The same turns and mirrors carry the whole set onto itself and the rows of a family onto each other. Which other rows belong to the same family as each row named below? List them in the order they appear above.
These 33 rows form 11 families of 3 rows each.
guvi: [-22  24  -4  31  11  13   7  -8  -5 -10   7  45  13 -20  -3  20   1 -23
  10  19  18  -7]
Fako: [  6 -10  -2  32  22   8 -15  -2   6   5  26  27  23  -7  25  16  11 -17
 -13  -3   2  20]
Pup: [ -6   8   9  16  -5  -8  26 -17   7  -5  15  25  26  20  28  25   4   0
   3  27  18  33]
tamon: [  1  18   5 -23 -10  -4  -3 -28 -11  23 -20 -19   9  32 -13 -39 -18 -27
   5  22 -12 -23]
koza: [-14   0 -12 -23  -5  -2 -19  -8  15  43  -3  -2  16  12 -39   0 -11 -37
  -2  14  12   6]
bagum: [-19  32   3   9  -4  14  22 -24 -26 -23 -25  16   5  -2  11 -18 -13 -10
  17  14  -3 -46]
Nafa: [ 18  27  -8  38  27   0   1 -11  19  18   2  24  25   1  15   7   9 -27
 -19   8 -13  18]
san: [ 18  10   2  -5   5   7  36 -22 -36 -14  -5 -17  -5  17  33 -21  -6  -9
   7  -7  -9 -41]
gani: [ -4 -10   3  28   6  13 -10   9  10   4  29  48  16  -2  21   5  -1   3
 -10  31   9  -3]
tipo: [-18 -33 -26 -34 -11  16 -10   1   6  22 -18  -8  13  -5  -1  10  -7  -6
 -12 -37  -3 -15]
nilud: [ 14   2  -4  29  26   2  18  -3 -12  -2  35  21   9  -5  17  25  13 -27
  -3   1  19  10]
Deved: [  0  -3  10  -3 -14  16   6  -8 -13  -9  -9  14   3  17  33 -37 -17  18
  -2  25 -17 -49]
noz: [-29 -16 -15 -36 -30   0  24  -8  13  15 -16   3  19  14   0  33  -8   4
   0  -3  21  12]
Lalad: [  4 -14 -25 -21   0  10   4  30  34  15  -7  -8  -3 -23  -4  27   7 -12
   6 -12  -1 -14]
Bira: [-40   2 -24 -17  12  -5  20  10  23   3   7 -18  12  19 -39  21 -25  -7
   2   1  14   8]
Fev: [-11 -23 -29 -35  -5  13  20   3  -6  17  -5 -11   0  -6 -13  25  -4 -18
  -3 -34  18 -20]
kagud: [ 23   9  -3 -15  -2   7  21   8   8  -9 -21 -25 -10  -1  28 -17  -1  -1
  15  -1 -28 -46]
dolo: [  2  -6 -13  44  18   1  14  -2   2   1  21  22  17  33  24   5  -4  -8
 -23  14 -10  30]
nokos: [ 15   1  10   5   3   9   4 -25 -23 -11 -14  -9   9  19  46 -33  -7   0
  -3  -9 -30 -31]
mekav: [  1   3   4  40  29  -7 -22  -4  16   5  24  12  33  18   0  34 -15 -27
  10  12   1  -1]
lik: [ -2  -7 -13   2  -7   5  28 -14 -17  -4 -22 -16   3  51  29 -31 -23   8
 -16  -1 -31 -18]
Ruli: [-21 -18 -18 -19  -1   2 -16   0  17  20 -17 -19  25  19 -24  28 -32 -16
  12 -18  -2 -32]
sis: [-23  22  -6 -14   9  -7  36 -11  -4 -18  -8 -36   4  40 -10 -20 -33   3
  10  11 -11 -22]
vek: [ 11  25  12  18  13  -9 -12 -20   2  22  15  10  19  22  -8 -19  -4 -39
   0  39   2  11]
tobuk: [ 16  29  -7  -2   4   4  18 -26  -2  11 -39 -14  12  21  23 -30 -10 -12
 -11  -5 -37 -30]
kibu: [ -8   9  11 -19 -25  -4  41 -30 -13 -10 -23  -8  15  37  35  -9 -13  14
   9  14  -3 -11]
fitog: [-25 -32 -20 -30 -23  23  -8  15  12  20  -9  20   7  -4  -7   5 -17  11
 -10   2   9 -30]
gegiz: [-26 -36 -41 -14  -8  11  10  11  13  25  -9   1  11  28 -11  16 -18  -2
 -25 -19  -2  12]
Vonu: [-15  28   1  28  31 -12  27  -3   8 -18  27  -4  16  29  -7   2 -17  -8
   6  29   1  16]
neguk: [  6  13  14  14  11  -6  -3 -23  -9 -10 -14 -21  21  40  18 -11 -32 -12
  19   8 -27 -48]
ropag: [-41   4 -21 -19 -14  21   9  -5  -4   2 -27  19   6 -18 -24  17 -13 -14
  10  -7  18 -35]
Mib: [ 29  12   2  27  21   1  11  17  21  -6  17   9   2 -15  30  10  17 -14
   9  17 -12  -3]
sezal: [ -8   0 -35 -22  -1  10   1  -1  26  42 -32   0  18  -3 -18  15  -5 -21
 -22 -25  -9  -4]

Same family as Bira: sis, Vonu
Same family as tipo: Fako, nokos
Same family as Deved: gani, fitog
Same family as gegiz: dolo, lik
Same family as Ruli: mekav, neguk
Same family as tobuk: Nafa, sezal

